Every row has a hidden score. In each pair, how much higher is the second row's than the first's? 15 means about the same, 30 much higher and 0 much lower. The score is a weighted sum of the row's numbers plus the product of two more (or one squared), each taken from its middle value.
np.array([0.1, -0.2, -1.2, -1.0, 1.3, 1.0, 0.6, 0.3, -1.3, 0.5])
np.array([0.6, 1.1, 1.0, 1.3, -1.4, 0.1, -1.7, 0.3, 0.5, -0.4]) -> 19
np.array([0.9, -1.6, -0.8, -1.0, 1.3, 1.4, 1.0, 0.8, 1.1, 1.4])
np.array([1.4, -0.2, -1.3, -0.6, 0.4, 1.0, 0.1, 0.3, 0.1, 0.5]) -> 11
np.array([1.4, 1.1, 0.6, -0.1, -0.1, 1.0, 1.5, 0.8, -1.3, -1.4])
np.array([1.4, 1.1, 0.6, -0.1, -1.4, 0.5, 1.1, 0.3, -0.8, -0.4]) -> 18
np.array([1.4, 1.5, -1.3, -0.6, 0.4, 1.4, 1.5, 0.7, 0.1, 1.4])
np.array([0.1, -0.6, -1.3, -0.5, 0.0, 0.1, -0.3, 0.3, -0.9, -0.4]) -> 18
np.array([0.5, 0.7, 0.1, 0.3, 1.2, 1.0, 0.6, 0.8, -1.3, 1.5])
np.array([0.5, 0.6, 0.6, 0.4, 0.4, 0.5, 0.1, 0.3, 0.5, 0.0]) -> 18
np.array([-0.4, 0.2, 1.0, 0.3, 0.9, 1.0, 0.6, 0.8, 0.1, 0.9])
np.array([0.5, 0.2, 0.6, 1.7, 0.4, 0.1, -0.7, 0.8, 1.5, 1.4]) -> 16
np.array([-0.8, 0.6, 1.5, 1.3, 0.0, -0.4, 0.5, -0.2, -1.3, -0.4])
np.array([0.9, 0.2, 0.1, 0.8, 1.3, 0.5, 0.6, 0.8, 1.5, 1.4]) -> 17
np.array([1.4, 1.1, 0.1, 1.3, -1.4, 0.1, 0.6, 0.8, 1.5, 1.4])
np.array([1.0, -1.5, -0.4, -0.1, 0.9, -1.6, 0.2, 0.8, 0.1, 0.5]) -> 8
np.array([1.4, 1.1, 0.1, -0.6, 1.3, 1.4, 1.5, 0.8, 1.0, 1.0])
np.array([1.4, 1.5, 0.6, -0.1, -0.5, 1.0, 1.5, 0.3, -1.3, 0.5]) -> 15
np.array([-0.7, -0.2, -0.3, -1.0, -1.4, -0.8, -0.3, -2.4, -0.8, -1.4])
np.array([1.4, 0.6, 0.1, -0.1, 1.7, 1.4, 1.1, 0.8, -1.3, 1.0]) -> 15
np.array([-0.7, -0.2, 1.0, 1.2, 0.8, 1.0, -0.3, 0.3, 1.5, 0.5])
np.array([0.9, -1.1, -0.9, -1.0, -1.4, -1.7, -0.3, 0.8, 0.6, 1.0]) -> 22
np.array([1.4, 1.5, 1.5, 1.3, 1.3, 1.4, 1.5, 0.7, 1.5, 1.4])
np.array([0.1, -0.2, -0.4, 0.3, 0.0, -1.2, -1.7, 0.3, 1.0, 0.5]) -> 11
np.array([0.5, -1.5, -1.3, -0.6, -0.5, 0.5, 0.6, 0.3, -1.3, 0.0])
np.array([-1.2, -1.5, -0.3, -1.1, 1.3, -1.6, -1.2, -1.0, -1.3, -0.9]) -> 5
np.array([-1.6, -0.3, 0.6, -0.1, 0.0, -0.3, -0.8, -1.1, -0.4, -0.9])
np.array([-1.6, -0.7, 0.1, -0.1, 1.3, 0.1, -1.7, 0.3, 0.6, -1.3]) -> 11
np.array([1.0, -0.2, -1.3, 0.3, -0.1, 0.5, 0.1, 0.4, 0.5, 0.5])
np.array([-1.2, -1.6, -0.8, -1.1, -0.5, -0.3, -1.2, -0.2, -0.4, 0.0]) -> 15
np.array([0.5, 1.1, 0.1, 0.8, -0.5, 0.1, 0.6, -0.6, -0.8, -0.5])
np.array([0.9, 1.5, 0.6, -0.6, 1.3, 1.4, 1.5, 0.8, -0.4, 1.5]) -> 14
np.array([-0.3, 0.6, -1.3, 1.3, -1.4, -1.2, -0.3, -0.2, -0.8, -0.9])
np.array([-1.2, 1.1, 0.6, -0.1, -0.5, -1.6, -1.7, -1.1, -1.3, -1.4]) -> 1
np.array([0.1, -1.5, 0.1, -1.0, 1.3, 1.4, 0.6, 0.8, 1.5, 1.5])
np.array([-0.3, -0.2, -0.8, -0.6, -1.0, -0.3, 0.1, 0.3, -0.8, -0.4]) -> 16
np.array([-0.8, 0.6, 1.5, -0.1, 1.7, 1.0, 1.1, 0.3, -1.3, -0.4])
np.array([-0.8, -0.2, -0.3, 0.3, -1.0, -1.2, -1.2, -0.1, -1.3, -1.3]) -> 24
np.array([1.4, 1.5, 1.1, 1.8, 0.9, 1.0, 1.0, 0.8, 1.5, 1.4])
np.array([-0.4, -1.6, 1.5, 1.7, 0.4, 0.5, -0.3, -0.2, 1.0, 1.0]) -> 8
np.array([-0.8, -0.7, -0.3, -0.1, -0.9, -1.2, -1.7, -2.5, -1.3, -0.9])
np.array([-1.2, -1.5, -1.3, -0.6, -0.9, -1.2, -1.2, -2.0, -0.8, -0.9]) -> 19
np.array([-1.7, 1.1, 0.6, 1.3, -0.9, -1.6, -0.8, -0.2, 1.0, -0.4])
np.array([0.9, -0.6, -0.8, -1.1, 1.7, 1.0, 1.1, 0.8, 1.0, 1.4]) -> 12
np.array([-0.4, 1.5, 1.5, -1.0, 1.3, 0.5, 1.1, -2.5, 0.1, -1.4])
np.array([1.4, 1.1, 0.6, -0.1, 1.3, 1.4, 1.1, 0.8, -1.3, 1.4]) -> 16
np.array([-1.6, -0.7, -1.3, 0.4, -1.4, -0.3, -1.3, -0.6, -1.3, 0.0])
np.array([-0.4, -0.2, -0.8, 0.3, 1.3, 0.5, -1.7, 0.8, 0.6, -1.4]) -> 2
np.array([0.5, 0.7, -0.3, -0.6, 1.3, 1.0, 1.5, 0.8, -1.3, -1.4])
np.array([0.5, -0.3, -0.4, -1.0, -1.4, 0.1, 0.6, 0.3, 0.1, 0.5]) -> 21
np.array([0.1, -0.2, -1.3, -1.1, -0.1, 0.1, 0.2, -0.2, -0.4, -0.9])
np.array([0.5, -0.2, 0.6, -1.0, 0.5, -0.3, 1.0, 0.3, -1.3, 0.4]) -> 16
np.array([1.0, -0.2, -1.2, -1.0, -1.4, -0.7, -0.3, -0.1, 0.1, 0.5])
np.array([-0.8, -1.1, -0.8, -0.6, -0.1, 0.5, -0.8, -2.5, -0.4, -0.4]) -> 11
np.array([1.4, 1.5, 1.5, 2.2, 1.3, 1.0, 1.1, 0.8, 2.0, 1.8])
np.array([0.9, 1.1, 0.5, -1.1, -1.0, -0.7, 1.1, -0.6, -1.3, -0.4]) -> 17
np.array([1.0, -0.7, -0.4, -0.6, 1.7, 1.4, 1.1, 0.8, 1.5, 1.4])
np.array([-0.8, -1.1, -0.4, -0.1, -1.4, -0.3, -1.2, 0.3, 0.6, -0.5]) -> 15
np.array([1.0, 0.6, -0.4, -0.6, -0.5, 0.5, 1.1, -0.2, -0.3, -1.3])
np.array([1.3, 0.6, 0.6, -1.1, 0.8, -1.7, 0.1, 0.8, 0.5, 0.1]) -> 20
np.array([-1.6, -1.6, -1.3, -1.0, -0.5, -1.7, -0.3, -0.2, -1.3, -0.4])
np.array([1.4, 0.7, -1.3, -1.0, 1.3, 1.0, 0.6, 0.8, 1.0, 1.0]) -> 9
np.array([0.5, -0.7, -0.8, -0.1, -0.9, 1.0, -0.3, -0.2, -1.2, 0.0])
np.array([-0.3, 0.6, 0.1, -1.1, -0.1, 0.1, -0.3, -0.2, 0.1, -0.4]) -> 13
np.array([-1.6, -1.1, 0.1, 1.7, 0.0, -0.8, -1.2, -1.1, 0.6, -1.4])
np.array([-0.3, -1.5, -0.8, -1.0, 0.8, 1.0, -1.7, 0.8, 0.1, 0.5]) -> 17
np.array([-0.8, 0.2, -1.2, -0.1, 0.8, 0.5, -1.7, 0.3, -0.4, 0.0])
np.array([0.5, 1.1, 1.5, -0.1, -1.4, -1.6, 0.6, -0.1, -0.4, -0.4]) -> 26
np.array([-0.4, -1.1, -0.8, -0.6, -1.0, -0.3, -1.7, -1.1, -0.8, -0.9])
np.array([1.4, 1.5, 1.5, -1.1, 1.3, 1.4, 1.5, 0.8, 1.5, 1.5]) -> 29
np.array([-0.3, 0.7, 2.0, 1.7, 0.9, 0.1, 0.1, 0.8, 1.5, 0.5])
np.array([-0.3, 0.2, 1.1, -1.0, -1.4, -0.8, 0.2, -2.5, -0.4, -0.9]) -> 19
np.array([-0.8, -1.6, 0.2, 0.8, -1.4, -1.6, -0.7, -1.2, 0.5, -0.9])
np.array([-1.2, -0.7, -0.4, -0.1, -1.4, -1.2, -1.2, -2.4, -0.8, -0.9]) -> 12
np.array([-0.3, 0.7, 0.2, 1.3, 0.4, 1.0, 0.6, 0.3, -0.4, -1.3])
np.array([-0.8, -1.5, -0.8, -1.0, -0.1, -0.4, -1.2, 0.8, -1.3, -0.4]) -> 14
np.array([0.9, -1.6, -0.8, -0.6, -0.5, -0.3, 0.1, 0.3, -0.8, -0.4])
np.array([-0.4, -1.6, 0.1, -0.6, 1.3, 0.5, -0.3, 0.3, 0.5, 1.4]) -> 12
np.array([0.1, 0.2, 1.5, 1.3, -0.1, -0.8, 0.2, -0.2, 0.6, 0.0])
np.array([0.1, -1.1, -0.8, -0.1, 0.4, 0.5, -0.3, 0.8, -1.3, 1.0]) -> 14
np.array([1.0, 0.6, -1.3, -1.1, -1.4, 0.1, 1.1, 0.3, 0.1, 0.1])
np.array([0.9, -0.2, -0.8, 0.4, 1.3, 0.5, 0.1, 0.7, 0.6, 1.4]) -> 11
np.array([1.0, 1.1, -1.3, 1.3, 1.8, 1.4, 1.1, 0.8, 1.9, 1.9])
np.array([0.5, -0.7, -0.8, -0.6, -0.5, 0.9, -0.3, 0.8, -0.4, -0.4]) -> 20
np.array([0.1, -0.2, 0.1, -0.2, -0.5, -0.8, -1.7, -1.1, -0.8, -0.4])
np.array([1.4, 0.2, -1.3, -0.6, -1.4, 1.0, -0.4, 0.8, 0.1, -1.4]) -> 21
np.array([0.5, 1.1, 0.6, -0.1, 1.8, 1.4, 1.5, 0.8, -1.3, 1.4])
np.array([-1.2, -1.5, -1.3, -0.6, 1.2, 0.5, -0.7, 0.3, 0.1, -1.3]) -> 13
np.array([-1.6, -0.7, -1.3, -0.6, 0.4, -1.6, -0.8, -0.6, -0.4, -0.4])
np.array([0.5, -0.3, -0.3, -0.1, -0.5, -0.4, -1.7, -0.6, -0.4, -0.9]) -> 14
np.array([0.5, 0.7, 0.1, -0.1, 0.4, -0.3, 0.1, 0.3, -0.3, -0.4])
np.array([0.5, 0.7, 1.5, 0.3, -1.0, 0.1, 1.0, 0.8, -0.9, -0.9]) -> 18
np.array([1.4, -0.7, -0.3, -1.1, -0.5, -0.3, -0.3, 0.3, -0.4, -0.9])
np.array([1.0, 1.1, 0.1, -0.1, -1.4, 1.0, 1.1, 0.8, 0.6, -1.3]) -> 17
np.array([1.0, 0.7, -1.3, -0.1, 0.4, 0.5, 0.6, 0.8, -1.3, -1.3])
np.array([0.5, 1.5, 1.1, 0.8, 0.8, 1.0, 0.6, 0.3, -0.4, 0.1]) -> 14
np.array([0.9, 1.1, -0.8, -0.1, -0.1, 0.5, 0.1, 0.3, 0.1, -1.3])
np.array([-0.8, -1.6, 1.1, 0.8, -1.5, 0.6, -0.3, -0.1, 0.5, 0.0]) -> 18
np.array([1.4, 1.5, 1.0, -0.1, -1.4, 0.6, 1.5, 0.3, -1.3, -0.4])
np.array([-0.3, 0.7, 1.5, 1.3, 0.0, 0.5, 0.6, -0.1, 0.1, -0.4]) -> 8
np.array([-1.7, 0.2, 1.0, 1.3, -0.5, -0.8, -0.8, 0.3, 0.5, 0.0])
np.array([-0.3, 0.2, 0.2, -0.1, 0.4, -1.7, 0.1, 0.3, -0.4, -1.4]) -> 12
np.array([-1.2, -1.1, -0.8, -0.6, -0.5, -1.6, -1.7, -2.5, -0.8, -1.4])
np.array([1.4, 1.5, 1.1, -1.1, -1.4, 1.4, 1.5, 0.8, -0.4, -0.4]) -> 29
np.array([-1.6, -0.2, -0.4, -0.1, 0.4, -1.6, 0.1, -2.5, -0.4, -0.4])
np.array([-0.4, 0.6, -1.3, -1.0, -1.4, -0.8, -1.7, -0.6, -0.3, 0.1]) -> 5
np.array([-1.2, -1.1, 0.1, 1.8, -0.5, -1.6, -1.2, -0.1, 0.6, 0.5])
np.array([-1.6, -0.3, 1.5, 0.4, 0.4, -0.8, -0.8, -2.5, 0.1, -0.9]) -> 11
np.array([-0.3, -0.2, -0.8, -0.6, 0.9, 0.6, 0.1, -0.1, 0.1, 0.0])
np.array([0.5, -0.7, -0.8, -0.5, 0.4, -1.7, -0.3, 0.3, 0.5, 0.5]) -> 16
np.array([-1.6, -0.7, 0.5, 0.8, 0.9, 0.1, -0.3, -0.6, 0.1, -1.4])
np.array([0.5, 1.1, 1.1, 0.8, 0.8, 1.0, 0.6, 0.8, 1.5, 1.4]) -> 23
np.array([0.5, 0.7, 0.1, 0.8, -0.5, -0.3, 0.2, 0.4, 1.1, 0.5])
np.array([1.0, -1.6, -1.3, -0.6, 1.3, 0.9, 1.0, 0.8, -0.4, 1.0]) -> 11
np.array([1.4, 1.5, 2.0, 0.8, 1.7, 1.4, 1.5, 0.8, 1.5, 1.9])
np.array([0.5, 0.2, 0.6, 0.8, -1.4, 0.5, 0.2, 0.8, 0.1, 0.5]) -> 15
np.array([1.0, 1.1, -1.3, -0.6, -1.0, 0.1, 1.1, 0.8, -1.3, 0.5])
np.array([0.9, 1.1, 1.5, 1.3, 1.8, 1.4, -1.7, 0.8, 1.9, 1.9]) -> 16
np.array([0.9, -1.5, -0.3, 1.7, 0.8, 1.4, 0.1, 0.7, 2.0, 1.9])
np.array([-1.2, -0.7, 0.1, -0.1, -0.1, -1.2, -1.6, -0.6, -1.3, -0.9]) -> 13
np.array([-0.8, -0.6, 1.1, 1.3, 1.3, 0.1, -0.3, -0.2, -1.3, 0.5])
np.array([0.9, 0.2, -0.3, -0.6, -0.5, 0.1, 0.2, -0.2, -0.4, -0.9]) -> 26
np.array([1.4, 1.1, 1.1, -0.1, -0.1, -0.3, 1.1, 0.4, -0.4, -0.9])
np.array([1.4, 1.1, 1.0, 1.7, -1.4, -1.6, 1.0, 0.8, 0.6, 0.5]) -> 16
np.array([0.5, 0.6, -1.3, -1.0, 0.4, 0.6, 0.2, 0.7, 0.6, 1.4])
np.array([0.9, 0.6, 1.1, 1.8, -1.4, -0.7, 0.6, 0.3, 0.6, 0.5]) -> 24
np.array([0.5, -0.6, -0.3, -0.1, 0.4, -1.7, -1.7, 0.3, 1.0, 1.0])
np.array([-1.6, -0.3, -0.3, -0.1, 1.8, 1.0, -0.3, 0.8, 1.5, 1.9]) -> 12
np.array([0.9, 1.5, 2.0, 2.2, -0.1, 1.0, 1.5, 0.8, 1.4, 1.4])
np.array([-1.6, 0.6, 0.5, 1.8, 0.8, 0.5, 1.0, 0.8, 1.0, 0.5]) -> 14
np.array([1.0, 1.5, 2.0, -1.0, 1.8, 1.4, 1.5, 0.7, 1.9, 0.9])
np.array([1.0, -1.6, -0.8, -1.1, -0.1, -1.6, 0.1, 0.3, 0.5, -0.5]) -> 5
np.array([-0.7, 0.7, 1.0, -1.1, -0.5, -0.8, -0.3, -1.1, -0.4, -0.9])
np.array([-0.3, -1.6, 1.0, -0.1, -1.0, -1.1, -1.7, -1.6, -1.2, -0.9]) -> 14
np.array([0.1, 0.2, -0.4, 0.8, 1.3, 0.9, -1.7, 0.3, 1.9, 1.9])
np.array([0.1, -1.5, -1.3, 0.3, -1.0, -0.8, -0.8, -1.5, -0.4, -0.9]) -> 20
np.array([0.5, 0.2, 0.6, -0.1, 1.3, 1.0, 0.6, 0.8, -1.3, 0.9])
np.array([-0.3, -0.7, -1.3, -0.1, -0.1, 1.0, -0.7, 0.8, 1.0, 0.5]) -> 18
np.array([0.1, -0.3, -0.3, -1.0, -1.0, -1.6, -0.3, -2.5, -0.8, -1.4])
np.array([1.0, -1.6, -0.8, -0.5, -1.4, -1.6, 1.5, 0.8, -0.8, -0.5]) -> 24
np.array([-1.6, -0.2, -1.3, -0.1, -0.5, -0.8, -0.8, -1.0, -0.8, -1.4])
np.array([-0.8, -0.2, 0.6, -1.0, -0.5, -1.6, -0.8, -0.6, -1.3, -0.9]) -> 11
np.array([-0.3, 0.6, 1.5, 0.3, 1.3, -1.6, -0.8, 0.8, 1.5, 1.0])
np.array([0.5, -1.1, -0.8, -0.5, 0.9, 1.0, 1.1, 0.8, -0.4, -1.4]) -> 12
np.array([0.1, -0.7, -0.8, -0.6, 0.8, 1.4, -1.7, 0.8, -1.3, 0.5])
np.array([0.5, -0.7, -0.8, -1.0, 0.0, 0.6, -0.3, 0.3, 0.1, 0.0]) -> 19
np.array([-0.8, -0.7, -0.3, 0.8, -0.5, -0.8, -1.3, -0.6, 1.0, 0.0])
np.array([1.0, 0.6, 1.0, -0.6, -0.5, 0.1, 1.1, 0.8, -0.4, 0.0]) -> 21
np.array([-0.3, -0.2, -0.8, -0.6, 1.3, 1.0, 0.1, 0.8, 1.5, 0.5])
np.array([-1.2, -1.5, 0.6, 1.7, -1.4, -0.7, -1.2, 0.3, 1.5, 0.0]) -> 17
np.array([0.1, -1.6, 1.5, 1.3, -1.0, -1.2, -0.8, -0.6, -0.8, -1.4])
np.array([-1.7, -1.5, 1.1, 1.7, 1.7, -0.8, -1.2, 0.8, 1.9, 0.4]) -> 4
np.array([-1.6, 0.2, -0.4, -1.0, -0.1, 0.1, -0.4, 0.3, -1.3, -0.4])
np.array([1.4, 1.1, -1.3, 0.3, -1.0, -1.6, 1.1, -0.2, -1.3, -1.4]) -> 18
np.array([1.4, 1.5, -1.3, -0.1, -1.4, 0.1, 1.1, 0.3, -0.4, -0.9])
np.array([0.9, 0.6, -0.4, -1.0, 1.3, 1.4, 1.1, 0.8, 1.5, 1.9]) -> 13
np.array([1.4, 1.5, 1.0, -0.1, 0.8, 1.4, 1.5, 0.8, 1.0, 1.9])
np.array([-0.8, 0.2, 0.1, -1.0, -0.5, 0.1, 0.1, 0.3, -0.8, 0.0]) -> 13
np.array([0.9, 1.5, 1.5, 1.3, -0.1, 0.1, 1.0, 0.8, 0.6, -0.4])
np.array([1.0, 0.7, 1.0, -0.1, -1.4, 0.1, 1.6, 0.3, -1.3, 0.5]) -> 20
np.array([0.1, -1.5, -0.8, -1.0, 1.3, 1.0, -0.3, 0.8, 0.6, 1.0])
np.array([0.9, -1.5, -1.2, -1.0, -1.0, 0.5, -1.7, 0.3, -0.8, -0.9]) -> 16
np.array([0.9, 0.2, -0.8, -1.0, 1.3, 1.0, 0.6, 0.8, 1.0, 1.5])
np.array([0.9, 0.6, -0.3, -0.1, 0.8, 1.0, 0.6, 0.3, 1.0, 0.5]) -> 15
np.array([-0.8, -0.3, 0.6, -1.0, -0.1, -0.3, -1.7, 0.3, 1.5, 0.5])
np.array([1.4, 1.6, 0.6, -0.1, -0.1, 1.0, 1.5, 0.8, -1.3, 0.5]) -> 15
np.array([-0.8, -0.2, -0.8, -0.6, -1.4, -1.6, -1.7, -1.1, -0.4, -1.4])
np.array([1.0, 0.2, -1.2, 0.8, -1.4, 1.0, 1.1, 0.7, -0.3, 0.0]) -> 27
np.array([-1.6, 0.6, 0.6, 0.8, -0.1, -1.2, -1.7, -1.6, -0.4, -0.9])
np.array([-0.8, -0.2, 1.1, 0.3, -0.5, -0.3, -0.3, -0.1, -0.8, -0.4]) -> 18
np.array([1.4, 1.1, 1.5, 1.3, 0.9, -1.7, 1.0, 0.3, -1.3, 0.9])
np.array([1.0, 1.5, 0.6, -0.1, -0.5, 1.0, 1.1, 0.3, -0.4, 0.5]) -> 22
np.array([0.5, -1.5, 0.6, 0.8, 1.7, 1.0, -0.3, 0.8, 1.5, 1.4])
np.array([1.4, 1.5, 0.6, -0.1, 1.3, 1.4, 1.6, 0.8, 0.6, 1.5]) -> 19
np.array([-0.3, -1.5, -1.3, 0.3, -1.0, 0.1, -0.7, -0.6, -0.4, 0.5])
np.array([-0.8, -0.7, -1.3, -0.2, 1.3, 1.0, -0.3, 0.3, -1.2, 1.5]) -> 10
np.array([1.4, 1.1, 0.6, -0.1, 0.4, 1.4, 1.1, 0.8, 0.6, 0.5])
np.array([-1.2, -1.1, -0.8, -0.6, 0.4, 1.0, -1.7, 0.8, -0.4, 0.0]) -> 8
np.array([-0.8, 0.2, -0.3, -1.0, -0.1, -0.3, -0.3, 0.3, 0.1, -0.9])
np.array([1.0, 1.1, -1.3, -1.0, -1.4, 0.5, 0.6, 0.3, -0.4, 0.0]) -> 13
np.array([-0.8, -1.6, 1.0, 1.7, -1.0, -1.7, -1.2, -0.6, -0.9, 0.5])
np.array([0.4, 0.2, 0.1, 1.8, -1.4, 0.1, -0.8, -0.6, 0.1, -0.4]) -> 20
np.array([0.5, 0.6, 1.1, -1.1, -0.5, 0.1, 0.6, 0.8, -0.4, 0.5])
np.array([0.1, -0.2, 0.6, -0.1, -0.5, 0.1, 0.1, 0.3, -0.9, -0.4]) -> 11
np.array([0.1, -1.6, -1.3, -0.2, -0.5, -1.6, -1.7, -0.1, 0.1, 0.5])
np.array([0.5, 1.1, 1.1, -1.1, -0.5, -1.7, -1.7, -2.5, -0.8, -1.4]) -> 12
np.array([-0.3, 1.5, 2.0, 2.2, 1.3, 1.0, -1.7, 0.3, 1.0, 1.0])
np.array([0.5, 0.6, -0.8, -0.6, -1.0, -0.8, 0.6, -0.6, -0.9, -1.3]) -> 21
np.array([0.6, -0.7, -1.3, -0.6, 0.4, 0.6, 0.1, 0.3, -0.4, -1.4])
np.array([-1.6, 0.6, 0.6, -1.0, 1.3, 1.0, 0.6, 0.3, -1.3, 0.5]) -> 13
np.array([-1.6, -1.5, -1.3, 1.3, 0.0, -1.2, -1.2, -2.5, 0.1, -1.4])
np.array([1.4, 1.5, -0.9, -0.6, 0.0, 1.4, 1.5, 0.8, -0.3, 0.0]) -> 15
np.array([-0.8, -1.6, 1.5, 1.3, -0.5, -1.2, -1.3, -1.5, -1.3, -0.9])
np.array([-0.3, 0.2, -0.8, -1.1, 0.4, -1.7, 0.2, 0.3, -0.9, -1.3]) -> 21
